Each row is where one point has got to under a steady rotation. How many steps took it there?
The counts run from 0 to 374.
[  5.3  17.6  16.3  19.9 -13.9   8.9  -3.9  -5.7  12.4 -23.3 -61.0 -20.4
 -12.0  56.4  21.0   6.8 -16.5   2.9 -29.1  24.8  -1.0  -5.6   4.7  19.8
  14.8 -18.7  48.9  10.5  -9.3 -15.1 -19.9  38.0 -29.5  25.0  -5.1  38.0
  -7.1  14.9 -26.1   0.8  12.6  -6.7]  148
[-17.1 -27.5  28.2   7.2  24.6  -5.1 -12.3  30.3 -19.3  -9.3  45.4  17.2
  17.0 -38.6  -3.4  18.8   6.2  46.7  30.1 -35.1  11.9   4.7  -2.4 -10.0
  -2.6  14.0 -32.8   6.2   4.8  40.6  -4.4 -48.2  -9.4   3.6  12.2  -3.6
   0.7 -20.3  28.5  33.6  -9.5 -11.9]  26
[ 18.0 -31.1  13.3  -2.8 -15.9   8.9 -19.9  55.8  17.6   7.6 -38.5 -14.8
 -17.5  30.3   3.8  17.3  16.7  24.8  -4.8 -31.5 -12.1 -25.2 -15.1  -3.2
   8.1  15.9   7.4  36.4   8.2  49.5  20.9  14.3 -33.7  13.7 -16.3  19.4
 -22.2  11.4 -11.3  15.8   1.9 -41.6]  233
[ 17.7   3.8  12.8  22.3 -31.5   6.6   9.3  -6.5  24.2  24.3 -32.6  -6.1
  34.1   4.9 -45.4  10.6 -23.1 -15.4 -40.8  20.9   6.7  25.2  -8.4  27.7
 -22.9  -0.6 -44.6 -23.5 -30.6 -28.2 -10.0  32.8 -16.1 -32.1  -9.2  17.0
   5.2   4.9  38.2  16.5  -3.5  -3.0]  256
[ 22.2 -39.6 -17.2 -34.8 -16.8  28.2  -1.6  15.3  -6.4  32.4 -36.5 -24.4
   6.5 -23.0 -32.7  -4.7 -11.2 -16.1 -28.8  -7.5  -1.2   6.5   6.1 -25.4
  -1.5  45.2 -21.9   5.2 -42.8   3.0 -12.6  -5.2   2.7 -11.8  23.4 -43.9
  15.2 -27.4   7.3  -1.8 -15.2 -35.9]  76
[-14.1  38.5 -17.0  31.7  27.4   4.9   2.3 -47.5   9.3 -17.3  -4.2  16.9
  30.2  12.3   8.5  18.0  30.3   0.8  18.1  14.3  19.2  18.3  -0.1   3.7
  24.5 -28.0  -2.2  -5.5  52.2  -8.7  21.7 -10.5   4.5  26.1 -13.0  41.4
  -8.7 -19.8  32.6  21.5  -8.2  42.2]  199
[  4.1  15.8  -1.3  15.5  -3.6   8.1  18.9 -33.3 -20.1 -26.7   6.8 -15.2
  12.8 -29.5  -7.5 -10.4 -31.0  -1.6 -25.2  34.6  -1.0  -5.5  33.9  30.8
  33.9  13.5  -8.7 -38.9 -34.6 -41.8 -40.2  16.0  -1.8  24.2  -4.3 -10.0
  26.6  14.8  32.8 -18.0   7.0  25.3]  353
[-19.3 -28.0  26.4  10.5  39.2  -5.3 -15.0   2.3 -12.6   9.4  20.5  11.3
  11.8   1.1   0.5  41.8  12.8  43.3  12.8 -37.2   0.4  17.0   2.8 -36.4
 -14.7  -4.8 -32.9   8.0   8.8  23.8   3.1 -22.9  -2.9 -27.5   9.0  22.2
  -8.4 -41.3  30.7  40.9 -36.0  -1.7]  20
[ 34.4 -66.6 -19.8  -2.9  18.8 -14.3  13.2 -21.8 -28.4  14.5   8.5 -15.6
  -3.0 -19.5 -30.6  -9.1   2.8  -1.1 -42.3  15.4 -17.3   5.4 -19.7  20.1
   5.2   9.8 -16.5  -0.8 -19.2 -39.2 -31.2  18.7  25.5  -0.2 -32.9  -9.0
  24.6 -12.8 -10.6  39.8 -20.0  12.8]  172
[ -5.4  13.8 -30.0  23.5  24.6  -3.0   2.8 -42.8   5.3 -16.0  12.0  13.7
  33.4  -1.2  -4.8 -10.5  37.8   0.2  34.4   5.5  22.2  -0.2   0.2   2.0
  51.2 -22.9   0.5   0.3  35.9   1.8  19.8 -15.8   6.7  44.7  -8.9  32.2
   8.5 -10.1  24.9 -10.0   5.9  57.4]  194
[  5.4  -6.6  16.2  15.6  -3.0   4.1  -0.9  51.2  -3.3 -27.5  34.5  25.1
  19.4 -29.2   4.9  -1.5  11.9  28.9  19.0  -1.6  16.6  -5.8 -32.6  44.6
   8.0   4.2 -32.7   9.6  32.7  35.8   8.7 -22.6   2.2  41.3 -17.5  -5.6
  -4.8  21.0  13.9  46.0  18.1 -21.8]  34
[-23.5  49.1  -3.1  19.5  30.9  14.4  -6.9 -40.9   0.5 -17.6 -12.4  12.4
  20.4   4.9  15.2  41.7  18.6  14.1   6.2   4.5   9.9  25.6  15.1  -2.3
 -11.2 -14.5  -2.8 -11.4  47.7  -7.0  20.5  -9.2 -10.2  -7.1  -4.6  37.9
 -19.5 -33.8  48.1  33.0 -25.7  14.8]  204
[ 27.1 -38.2  16.6 -30.7  17.1 -21.5 -13.8  25.7 -13.1   1.2  20.3  -0.8
 -39.7 -20.6  13.7 -11.4   3.3  16.3  16.3  -4.3   0.5 -21.0   1.0  -0.1
   7.1 -29.6  25.9  21.9 -31.0  28.2 -31.3  -2.2 -12.2 -15.1  14.5  17.6
   2.2  47.7 -41.7  -7.4  43.1 -35.6]  324
[ 20.7 -48.7 -37.5 -29.4 -30.6  21.7  11.7  12.2 -10.0  28.7   3.2  -9.0
  21.8 -19.9 -24.9 -40.2   3.0 -33.1 -15.4  -5.7   9.5  -8.5  -8.1 -16.8
  34.4   9.3 -10.2  -2.1 -32.0  15.1  -9.3  -9.4  18.4  30.5  17.0 -54.7
  23.0   3.4  17.3 -11.7   8.1 -10.4]  83
[-12.8  29.4 -21.8  31.9  27.5   0.5   4.6 -45.4  10.6 -14.8   1.1  16.5
  33.3   7.2   2.1   5.2  33.7  -2.2  25.0  13.2  22.5  11.8  -1.1   5.0
  35.7 -30.0  -2.2  -5.2  47.1  -5.3  20.5 -11.7   6.8  36.6 -10.2  40.2
  -1.4 -15.1  27.6   9.6  -1.0  49.6]  197
[ 23.2 -24.1 -10.4 -18.0  -7.9  22.0   1.3  14.2   3.9  37.6 -55.0 -27.9
   6.1  -4.3 -26.4  14.7 -15.2 -15.7 -39.5  12.4  -3.1  22.0   3.2 -21.4
 -15.6  43.7 -31.1  11.1 -30.9 -15.8 -11.8   2.2   0.8 -30.5  21.8 -22.7
   4.4 -27.4  -2.4  14.9 -20.7 -41.8]  72
[ -7.0 -21.8 -41.2   2.3   5.6 -10.6   7.1 -44.8 -10.4  24.1  33.8 -15.2
  16.0  10.5   0.5   1.5  21.7  -8.1  -3.3  -5.0 -12.5 -18.2  34.9 -27.9
  59.7 -22.3  22.0 -31.1  12.4  -9.2  16.6  -7.9 -10.2  18.2  -6.5  20.8
 -10.7  22.6  49.1 -19.5  -5.5  37.4]  3
[ 13.9 -15.1 -32.0 -18.3 -27.6  26.8   2.1 -21.4   8.5  21.0 -11.3  17.3
  21.5  44.6  -8.6 -37.4  25.1 -37.5 -15.0  -8.9  15.3   1.8 -27.6 -10.1
  22.9 -61.9  -3.8   1.2   1.9  13.0  13.6  37.2  34.6  22.6 -11.3  -9.0
   8.8  -3.5  30.7   2.2   2.8  23.6]  93
[ 17.3 -30.0  15.0  -1.1 -19.7   5.6 -23.2  56.2  19.0   8.0 -40.4 -15.5
 -14.4  28.0   0.6  12.9  13.8  25.6   0.5 -34.3  -8.1 -25.9 -13.3  -3.8
   9.0  16.2  10.1  33.8   1.5  50.3  22.6  14.1 -41.6  16.5 -11.1  21.1
 -19.2  10.3  -7.8   9.0   3.6 -39.2]  234
[  9.5 -52.7  -0.1   9.9  10.4 -25.3  15.4 -26.5 -27.4  12.2  16.3 -30.9
   9.8 -29.2 -28.3  -0.6 -28.4   6.9 -39.9  27.5  -9.3   9.0  14.6   9.1
  10.2  12.2   9.7 -22.7 -46.8 -48.0 -49.3 -14.1 -13.9  -6.7   8.1   1.6
  19.4   8.9 -10.3  12.4  -2.4   6.8]  165
[ 26.5 -51.2 -29.3 -25.9  20.0   6.6 -14.1 -24.9 -30.3  -0.2  -9.1  -6.3
 -11.9 -16.1 -32.8 -19.3  35.6  13.1  -5.0 -33.1 -12.1 -19.0 -14.3   3.4
   8.9  15.1 -13.6  20.1 -13.9   6.5   5.4  36.1  16.8   8.8 -41.9  -7.4
  33.1 -42.6  13.4   1.4 -27.2  29.5]  180
[  7.1  14.9  20.3 -43.1  22.7  31.0 -23.1  31.0 -29.6 -45.8  -4.3  13.9
 -43.7 -27.8  39.2   2.3   4.5  35.4  18.1 -12.4   1.3 -17.0   4.8  11.1
 -14.9  10.4   0.7  25.4  -2.0  39.7 -16.2  10.3  10.9  -1.5   7.3 -22.4
   6.3  -7.9 -11.0   9.2  10.2 -49.5]  129
[  8.0  31.7  11.5  -1.0 -25.8  25.5 -19.7  39.1  11.9 -25.1 -26.5   9.9
   2.8  13.1   2.7   3.0  16.2  29.1   4.1  -5.8   4.5 -20.8 -18.9  52.2
 -12.9   2.7 -12.4  15.7  29.5  32.0  41.5  35.5 -27.1  12.8 -34.0  19.7
 -21.0  25.4  22.7   6.6  17.8 -26.4]  43
[ 17.9  15.5  35.7  24.0  -6.4  14.5  -9.4 -11.6  19.8 -34.9 -65.7  -6.4
 -19.0  -3.2 -11.3   4.7 -17.6   1.8   0.6  -5.8   7.6   0.2   5.8  11.8
   8.9  10.8  -0.7   8.8 -56.3   9.5 -49.3  37.8 -24.1  16.6  -2.4  22.5
  35.5 -31.5   4.5 -12.7   2.9  17.5]  342
[ -4.9   7.4 -31.7  18.9  22.4  -3.7   1.7 -41.1   2.3 -14.8  12.3  12.9
  29.8  -7.8  -9.5 -15.7  39.7   2.1  38.1   0.6  22.9  -3.5  -0.6   0.1
  53.2 -19.9   0.7   1.8  29.0   6.1  20.5 -15.3   5.6  49.8  -8.5  28.2
  10.3 -10.9  23.0 -16.5   9.9  58.8]  193
[ 20.3 -21.3 -24.1 -40.7   5.4   9.0   2.2  -3.6 -22.8  33.2  19.8  -9.3
  19.6 -40.8 -38.7 -21.3  -1.2   3.7  -6.6   9.7  -0.7  -3.1  19.0  -2.7
   2.6  21.1 -63.8 -13.0 -30.5 -16.3   8.7  10.8  18.0 -42.1  10.8 -24.7
  19.0  14.9  30.3 -37.5   6.3  -5.9]  268
[ 14.5   0.6  18.1  42.9 -37.5  -4.2  12.9   1.5  37.6  21.6 -26.7  -7.9
  44.4  11.9 -41.3   4.7 -28.0 -19.1 -32.6  28.6  16.7  22.4 -14.4  28.9
   0.4  -9.7 -27.7 -19.1 -25.8 -20.9 -15.4  14.2 -26.6  -1.2  -2.5  28.2
   1.0  21.5  23.9  17.5  11.9   5.6]  252
[  8.5   7.8 -28.6 -27.3  18.4  42.4  -8.2  -5.4   4.1   7.3 -39.8  13.3
  17.5  42.5   7.2 -18.8  32.4  -7.2  14.7  -2.0  21.0   9.9 -16.7 -33.3
  19.9 -15.2 -32.9  35.9  27.5  14.0  29.6  19.1  50.9  11.0  13.7  -9.3
   7.5 -37.2  -3.3 -11.6  -8.4   5.8]  284
[ 32.8   2.9  33.8  26.8   1.8   5.9  -8.0   0.0  30.9 -27.4 -68.0   0.7
 -29.4  12.6  -3.8   5.6  -7.6  -3.7   3.6   1.0   9.6   2.6 -15.5  13.7
  11.9  -6.7  -2.3  28.3 -42.5  12.2 -47.3  40.9  -9.9  17.5 -10.6  33.9
  30.7 -19.0 -23.5   5.0   8.9   9.1]  338
[-18.8 -28.0  30.9   7.3  28.3  -4.2 -16.4  21.4 -17.4  -4.6  38.9  15.9
  15.6 -28.4  -3.1  27.1   8.6  51.5  26.3 -38.8  10.0   9.4   0.3 -21.5
  -8.1  12.1 -30.3   7.9   1.7  37.3   0.2 -41.5  -9.5 -11.8  15.6   2.9
  -1.5 -32.6  31.3  35.2 -22.1 -10.7]  24
[ 15.0 -25.7  -7.1  -3.5  16.8  -5.2   3.6  50.3 -12.0   6.8  29.0  -6.3
 -10.8 -13.2  30.5  27.5  12.2  21.5  -7.8  11.9 -12.9  -8.7  -4.9  11.3
  12.3  13.6  -6.7   6.0  45.8  14.4   8.8 -29.7  -2.0  11.1 -12.2  -3.3
 -31.4  41.1 -12.0  54.3   7.2 -57.9]  223
[-13.8  18.5   9.5 -22.3  -6.2  20.8  -1.6  -9.3 -20.1  -9.6  13.8  18.0
   0.8  11.8  35.4   9.9  -8.4  -9.3 -33.1  20.9  10.1  25.2  -7.8  13.5
 -40.4 -59.0  30.8 -17.1  18.8  -2.1 -14.5  -3.5   6.9 -18.4   9.6  -7.8
 -25.7  13.9  14.5  62.0   4.8 -44.3]  308
[  1.5  20.0  21.8  -8.6  44.5   6.4   0.8  -5.6 -16.6 -18.0  26.4  36.0
  -4.8 -19.3  32.4  13.7  -2.9   9.2   9.0  27.9  20.6  34.5 -12.0   4.8
 -24.6 -41.6 -33.7   4.0  18.5  -4.5 -29.8 -12.2  46.1 -29.0  15.9   3.3
   0.0  -1.1  -6.4  53.2   7.3 -24.7]  118
[ 13.5 -55.7  -5.2   7.9  11.4 -26.1  18.6 -25.1 -28.9  13.5  19.3 -27.4
  11.0 -29.9 -29.3  -1.4 -25.7   3.3 -41.0  28.9 -10.1  10.2  10.6  12.9
  10.9  12.1   5.2 -20.6 -42.5 -51.3 -48.4 -10.4  -8.0  -4.8   0.9  -0.6
  20.6   8.7 -10.4  17.0  -5.1   6.8]  166
[  5.1 -19.4  -6.4  -7.0  19.9  -7.9   3.9  43.0 -18.6   4.8  40.2  -5.3
  -5.5 -28.7  29.3  28.9   7.6  24.0  -6.4  14.8 -10.9  -6.6   6.2   9.1
  13.3  16.4  -4.5  -0.2  44.4   8.2   6.8 -40.6  -4.6   6.5  -3.2  -2.6
 -33.0  43.1  -2.5  48.5   9.0 -55.6]  221
